(in the rows, 128 means zero)
T: rows in a few groups, each row roughly a mix of its group's directions:
T (103 x 10):
[[101 148 151  90 136  89 148 113 167 120]
 [142 144  97  93  97 102 164 130  95 143]
 [112 156 152 134 102 173  89 155 121 142]
 [132 162 153 123 123 135 149 150  65 121]
 [127 153 166  93 120  96  89 136 143 102]
 [100 164 152 164  98 118 146 155 124 157]
 [126  87 158  92 147 131 156 137  87 126]
 [ 80 159 149 154 104 139 141 155 128 157]
 [141 113 133 129 106 189  83 129 137 142]
 [111 139  97 113  89 124 169 153 127 165]
 [123 179 124 170 120  92 148 121 103 136]
 [102 132 112 106 102 126 155 158  74 142]
 [122  94 155 102 153 168 100 130 154 103]
 [142 160 160 164 143  99 163 116 147 105]
 [119 129 132  75 168  89 121 138 142 149]
 [145  84  77  89 121 119 140 132 126 111]
 [111 111 116 116 154 132 115 148 191 155]
 [ 90 166 127 156 124 117 148 146  80 129]
 [131 106  96 169 139 162 162 118 112 157]
 [160 144 157 116 155 103  92 159 112 154]
 [127 120 154 126 151 158  98 107 185 117]
 [ 77 130 113 105 121 138 161 175 131 122]
 [125 162 139 121 137 117 109 171  75 146]
 [ 95 155 142 117 170 109 147 141 130 173]
 [139 171 129  89 127 111 129  82  99 119]
 [102 154 143 101 155  68 140 136 127 130]
 [168 116 138 110 178 158 160 119 119 116]
 [162 143 119 152 150 162 128  76 144 144]
 [118 132 123 134  86 109 119  96 180 155]
 [153 111 169  98 144 141 164 100 127 156]
 [127 150 123 105 153 129 138 182 175 131]
 [ 94 134 183 144 141 160  98 131 144 121]
 [123 138 141  92  85 129  84 144 130  93]
 [ 99 127 134 107 102  92 114 160 170 154]
 [138  70 140  93 138 157 103 142 131 112]
 [ 98 171 175 114 131 123  93 144 133 145]
 [156 125 125 139 183 131  80 144 116 140]
 [136  73 144 106 145 161  92 130 142 115]
 [108 138 135  92 121  99  78 151  95 126]
 [111 111 119 121 107 117 134 118 201 137]
 [ 88 124  90 122 140 160 138 119 144 174]
 [156 153 125  97 124  94 146 114  80 104]
 [141  78 142  90 144 158  97 125 137 109]
 [155  87 109  85 117 143 126 125 170 141]
 [167  96 102 140 105 173 104 137 116 116]
 [100 123 113 135 108  90  87 172 125 109]
 [135 131 118 176  84 162 137 130 106 100]
 [113 141 138 175 145  98 120 116  77 141]
 [128 155 164  83 129 127  95 153 161 126]
 [ 74 130 111 114 134 145 148 179 140 128]
 [124 177 128  96  92 111 163 123 118 148]
 [144 171 152 109 110  95 121 159  94 144]
 [151 121 167 126 175 154 137 133 168 141]
 [126 103  88 124 113 177 118 152 102 152]
 [124 113 110  66 108 152 147 136 156 143]
 [129 154 137 133 147 127 109 168  67 125]
 [171 148 129 120 124 132 147  81 165 151]
 [103 112 108 122 151 138 118 149 191 148]
 [101 182 148 125 127 141 136 108 173 134]
 [118 162 178 127 146 145 100 134 154 158]
 [148 127 148 159 118  88 106  98 110  87]
 [ 83 151 102 128 136 136 112 175 143 156]
 [111 144 144 123 122 188 115 146 150 166]
 [160 142 119 149 149 169 147  78 123 127]
 [102 132 157 143 150 160 122 141 183 111]
 [133 122 118  83 106 164 141 144 177 118]
 [174 105 129 128 163 113 108 106 123  85]
 [114 148  88 139  73 106 119 102 114 126]
 [143 137 153 180 136 175 113 121 130 154]
 [139  78 137 107 144 158  82 109 140 125]
 [123 150 163 132 154 122 106 109  82  91]
 [101 162 144  90 133  80 124 155 122 117]
 [147 120 137 127 165 176 171 105 119 115]
 [143 144 158 119 136  72 128 114 147  88]
 [ 94 110 104 158 103 131  97  93  98 144]
 [128 147 163 153 152  99 157  91 159 124]
 [ 82 185 150 123 110 137 141 123 124 147]
 [134 177 123 174 121  89 140 109 116 141]
 [137 138 134 122 163 116  81 156 112 173]
 [109  84  99 133 128 137 132 104 182 117]
 [ 97 117 138 104 110  93 117 171 165 141]
 [ 89 159 136 129 104 124 146 148  77 146]
 [153  78  82  90 126 129 118 131 124 120]
 [164 124 113 156 131 113 181 125 139  91]
 [121 121 166 136 143 158 101 122 185 122]
 [ 83 155 169 110 138 166 113 119 143 121]
 [137  97  81 150 127 156 174 123 120 137]
 [164 118  86  95 114  99 156 130 100 126]
 [105 121 124 126  72 125 169  99 135 104]
 [104 128 122 115 126 169  92 154 107 173]
 [122  95 125  66 104 157 126 138 131 148]
 [122  85 148 148 145 156 114 162 168 115]
 [138 104  94 104 113 150  90 162  93 132]
 [122 135 109 132 112 104 166 167  77 124]
 [150 117 143 165 120 120  89  88  90 123]
 [ 92 120 131 120 105  89  98 176 120 127]
 [123  97  97  67 112 142 106 140 136 131]
 [143 142 129 104 121 118 144 120 196 156]
 [107  97 118 105 137 128 146 148 191 123]
 [124 128 131  77 168  83 118 141 136 145]
 [129  92  99 182 127 115 126 157 103 143]
 [158 106 171 130 122 138 158  80 121 114]
 [104 105 132 101 151 118 127 184 163 125]]
one row of each group, then the others: which group is each in?
[137 103  78 151 140 130 176 133 103 135]	<60>
[122 120 154 120 149 162  95 102 179 122]	<94>
[150 119 164 157 132 147 119  75 102 142]	<121>

[115 172 120 162 102  99 154 135 106 156]	<94>
[136 151 146  83 129  95 137 150 163  95]	<60>
[ 96 147 127  94  98 132 143 138  77 150]	<94>
[121 148 131 138  64 107 135  95 102 127]	<121>
[127  83 121 185 145 129 103 148 111 129]	<94>
[183 103  86 127 125  93 141 122 125 126]	<94>
[108 155 174  97 129 103  85 125 143 127]	<60>
[126 145 146 103 143 170 130 153 171 161]	<60>
[107 116 126 118  80 127 178 105 138 100]	<121>
